500 stands for zero in the data rows.
Here are some points:
482|488|210|446|487|611|364|666|482|533|509|490|522|562|384|559|557|664|502|485|432|527|454|485
490|586|564|623|592|582|560|489|624|678|578|377|489|488|486|507|455|497|329|348|512|664|547|432
484|610|243|476|498|601|453|663|527|450|528|555|494|644|474|499|525|601|535|441|516|581|432|516
432|379|459|612|375|610|464|469|488|308|497|540|608|530|448|610|489|489|712|699|362|317|452|601
470|391|433|512|406|508|502|397|290|456|502|600|519|460|446|693|493|457|760|725|399|339|385|633
405|643|427|562|594|488|597|627|588|563|603|483|491|493|556|453|533|518|405|475|660|591|516|423
464|467|381|456|389|566|351|524|413|234|524|592|482|519|338|571|614|590|605|621|429|420|406|566
524|604|909|489|567|201|654|345|801|831|466|221|530|290|725|180|320|420|160|232|721|685|662|329
443|335|369|533|284|593|505|379|338|489|545|614|601|455|421|579|535|418|659|738|382|360|345|580
451|601|521|589|684|502|549|618|546|667|581|400|497|555|505|430|503|478|427|356|600|598|583|386
444|340|532|430|593|540|346|343|418|259|446|616|711|409|458|708|471|555|720|737|366|226|469|662
611|511|984|469|571|194|629|400|815|734|494|285|559|383|828|217|352|320|187|259|767|674|653|269
361|490|377|395|520|654|410|624|544|419|493|548|412|544|363|566|513|595|579|510|423|548|474|474
446|448|360|411|607|696|522|609|540|362|585|566|500|564|480|611|674|560|452|509|418|549|557|651
510|594|444|666|565|430|561|583|677|551|546|482|467|525|576|436|491|568|422|234|586|574|418|402
532|628|618|597|597|411|569|537|630|714|476|350|577|481|603|269|461|477|311|359|665|571|548|374
589|586|801|393|573|245|663|410|827|790|534|356|468|364|771|290|283|399|153|252|689|724|627|286
486|361|473|516|347|534|466|412|306|483|535|650|520|510|430|574|491|452|658|628|468|287|472|561
477|373|460|408|396|544|421|357|306|351|434|594|516|423|491|553|501|569|719|662|337|233|392|542
478|505|415|360|404|650|355|664|466|502|566|510|451|595|354|544|599|606|508|497|463|530|554|585
578|440|437|534|380|612|480|549|429|381|501|574|451|620|350|597|580|450|711|694|403|413|317|519
587|659|835|324|628|287|571|320|787|713|508|317|499|315|652|212|276|378|088|326|802|660|628|337
438|366|469|501|299|470|491|466|450|368|515|569|480|496|505|588|483|526|613|680|355|256|496|632
574|293|455|485|558|644|483|466|325|167|364|593|552|415|435|750|540|543|683|708|373|184|376|597
554|659|498|620|611|336|571|453|703|640|540|383|603|448|562|329|569|452|256|285|703|560|558|457
513|672|373|578|612|612|505|616|532|578|527|488|341|467|533|462|426|549|416|477|557|508|431|465
532|311|398|500|376|705|529|426|356|269|420|597|506|486|435|531|517|412|722|690|428|374|397|627
519|524|331|391|496|568|493|684|442|491|617|475|478|642|415|495|519|675|520|539|511|522|523|515
490|392|378|458|509|506|424|594|436|415|592|532|467|697|402|540|580|706|588|458|437|559|472|502
474|485|436|544|379|593|488|393|332|404|555|590|457|514|343|656|576|491|655|616|358|439|346|574
Here are 16 more points, each followed by its number:
552|436|449|550|475|571|499|487|349|390|517|645|595|462|535|604|494|361|739|650|299|409|349|540 0
520|585|445|605|628|573|481|571|493|722|549|435|518|561|505|453|523|518|507|340|598|651|509|482 1
423|570|259|519|558|690|511|636|579|577|630|603|469|593|461|438|562|655|465|488|499|584|486|502 2
486|364|501|611|325|533|512|462|359|379|472|598|537|416|491|622|567|481|639|718|396|347|443|615 3
456|536|275|383|576|641|537|661|459|447|605|617|499|627|499|522|578|610|430|431|429|568|449|604 4
422|311|986|426|421|484|917|254|210|490|430|000|909|000|386|833|455|999|826|692|512|011|206|999 5
413|626|425|546|564|582|544|599|573|667|620|468|496|575|466|384|484|567|477|511|540|646|475|509 6
449|407|443|466|267|538|614|415|300|416|433|579|518|418|453|680|516|480|728|682|316|281|376|550 7
561|282|518|535|385|576|599|525|460|464|492|604|500|565|413|598|553|448|689|613|365|373|325|552 8
482|639|411|568|637|581|546|616|526|560|417|470|550|660|472|523|464|507|433|432|488|601|628|473 9
592|592|771|488|581|268|544|357|726|670|478|295|468|313|678|297|343|357|176|324|755|662|655|361 10
494|449|441|370|497|524|269|516|526|359|460|552|411|538|382|633|664|635|584|539|407|482|450|642 11
450|530|336|547|613|623|555|590|538|525|578|592|466|643|468|508|530|574|449|363|537|660|542|399 12
535|319|491|467|386|418|462|433|266|340|422|678|594|477|532|675|428|424|702|716|399|238|434|707 13
507|348|484|471|487|402|479|415|447|208|395|658|553|467|477|626|485|553|705|707|346|223|461|672 14
499|295|502|403|449|524|361|295|305|312|461|627|653|318|474|718|521|638|715|685|380|252|476|612 15
Which three of these numbered points are nearest to each point below, ignoring the 2 directions in which the first points spread most? Their numbers follow each, nearest first.
547|701|494|607|672|504|472|524|559|719|583|330|471|483|479|419|522|537|284|392|615|639|503|471 > 1 10 6
448|440|535|277|433|629|384|577|457|373|480|530|403|585|323|535|633|716|707|481|390|528|393|542 > 11 15 10
420|288|562|523|300|605|470|474|393|393|429|634|530|485|534|601|443|402|772|574|333|325|364|605 > 8 3 0
570|469|478|363|514|450|345|582|465|366|449|582|389|638|334|574|567|658|601|570|429|498|447|591 > 11 14 10
472|586|307|588|648|621|522|617|561|691|553|516|506|631|508|517|529|420|465|413|603|633|644|575 > 1 9 12
452|521|508|369|515|598|342|560|429|403|480|555|369|628|299|582|598|713|597|568|409|515|470|496 > 11 10 15
576|622|577|645|512|434|638|475|662|672|558|360|538|413|567|377|478|426|279|357|663|734|601|415 > 3 10 1
444|546|365|628|557|495|521|632|516|522|572|593|479|659|390|433|500|609|366|370|509|541|528|579 > 13 3 12
565|656|299|365|447|661|517|676|506|578|490|538|436|609|478|544|540|593|556|474|426|486|423|499 > 7 4 2
536|578|564|552|584|418|593|525|635|692|582|389|498|517|607|349|419|465|397|435|671|676|577|317 > 6 12 2
621|360|490|516|464|623|435|395|338|384|521|622|492|450|431|575|582|490|760|747|327|357|434|606 > 1 10 2
392|323|361|415|449|511|364|302|378|201|448|552|695|278|432|692|511|543|669|721|371|248|539|555 > 15 10 14
494|370|524|507|483|539|492|404|420|215|428|598|588|383|452|545|472|487|810|821|349|243|436|553 > 14 2 10
523|298|413|476|370|542|462|438|381|422|458|601|576|445|499|568|481|357|648|676|371|294|319|571 > 0 8 2
459|237|587|462|562|511|424|471|353|274|382|674|622|444|572|803|529|475|688|698|323|152|440|556 > 14 13 15
584|555|476|511|662|537|570|531|606|619|541|388|458|565|539|498|471|460|413|366|655|553|532|443 > 1 12 10
447|348|526|506|344|552|560|460|322|375|482|553|549|578|463|494|556|311|676|693|327|279|349|536 > 8 0 7
341|287|000|418|140|628|403|205|955|324|242|713|000|515|000|999|999|519|465|595|378|414|959|885 > 11 10 14
408|489|320|366|551|616|519|699|384|442|501|502|509|615|552|571|632|654|568|444|483|621|525|572 > 4 13 15
616|615|646|503|636|375|551|406|687|682|522|342|488|345|606|304|337|382|244|384|606|674|607|475 > 10 6 2
601|612|810|472|570|362|578|362|709|791|550|323|375|342|656|387|315|418|182|319|692|648|587|384 > 10 3 2
572|600|640|585|589|373|588|459|599|748|535|331|545|398|585|363|274|490|327|329|684|647|560|361 > 1 6 10
524|624|436|513|666|560|677|520|537|652|570|495|488|556|614|428|520|496|274|333|616|614|553|461 > 4 12 2
517|669|605|578|649|504|477|530|622|590|472|411|571|494|586|510|517|469|393|470|625|604|518|319 > 9 10 1
531|456|444|353|459|613|374|658|482|377|452|669|409|612|379|561|649|727|675|475|343|388|454|624 > 11 14 15
540|495|369|384|554|594|400|689|545|308|486|612|400|601|398|569|561|536|651|537|379|458|542|536 > 14 10 11
596|294|576|440|275|497|449|504|414|362|427|613|430|528|438|620|580|648|761|672|386|397|350|458 > 8 3 7
419|634|286|431|535|613|368|648|461|478|529|479|402|599|512|509|647|564|498|509|500|607|482|592 > 10 3 4
507|358|490|427|351|579|497|445|343|332|488|637|498|418|435|631|489|469|797|620|338|332|376|577 > 7 0 10
557|513|852|447|610|161|590|462|708|762|655|264|474|350|626|250|292|387|143|316|777|731|652|357 > 10 13 3
436|608|451|590|594|525|523|557|599|619|610|562|476|593|522|424|510|641|365|376|554|638|528|542 > 2 6 12
413|399|503|473|344|583|415|440|336|395|434|596|530|493|440|598|535|419|679|694|425|456|259|641 > 6 3 10
602|585|763|502|680|309|604|416|800|737|534|266|462|376|606|395|314|458|206|327|683|780|617|306 > 10 12 3
430|315|382|535|332|583|644|455|414|440|517|581|485|561|415|528|519|395|657|756|470|263|305|560 > 8 6 2
466|453|532|398|462|454|390|377|305|200|415|650|576|263|378|710|515|589|813|727|372|288|459|616 > 15 14 10
340|532|334|372|480|686|390|564|522|482|623|600|347|640|480|550|579|562|624|477|357|482|472|551 > 2 4 6
530|640|716|504|491|309|613|511|680|727|488|304|562|479|667|327|546|492|278|363|692|660|616|473 > 3 13 6
465|585|405|339|526|596|259|679|574|484|489|534|402|602|370|533|557|584|708|580|351|560|470|479 > 11 10 6
518|618|599|525|484|524|494|522|635|672|609|351|575|529|574|494|397|436|367|370|553|646|630|443 > 1 10 3
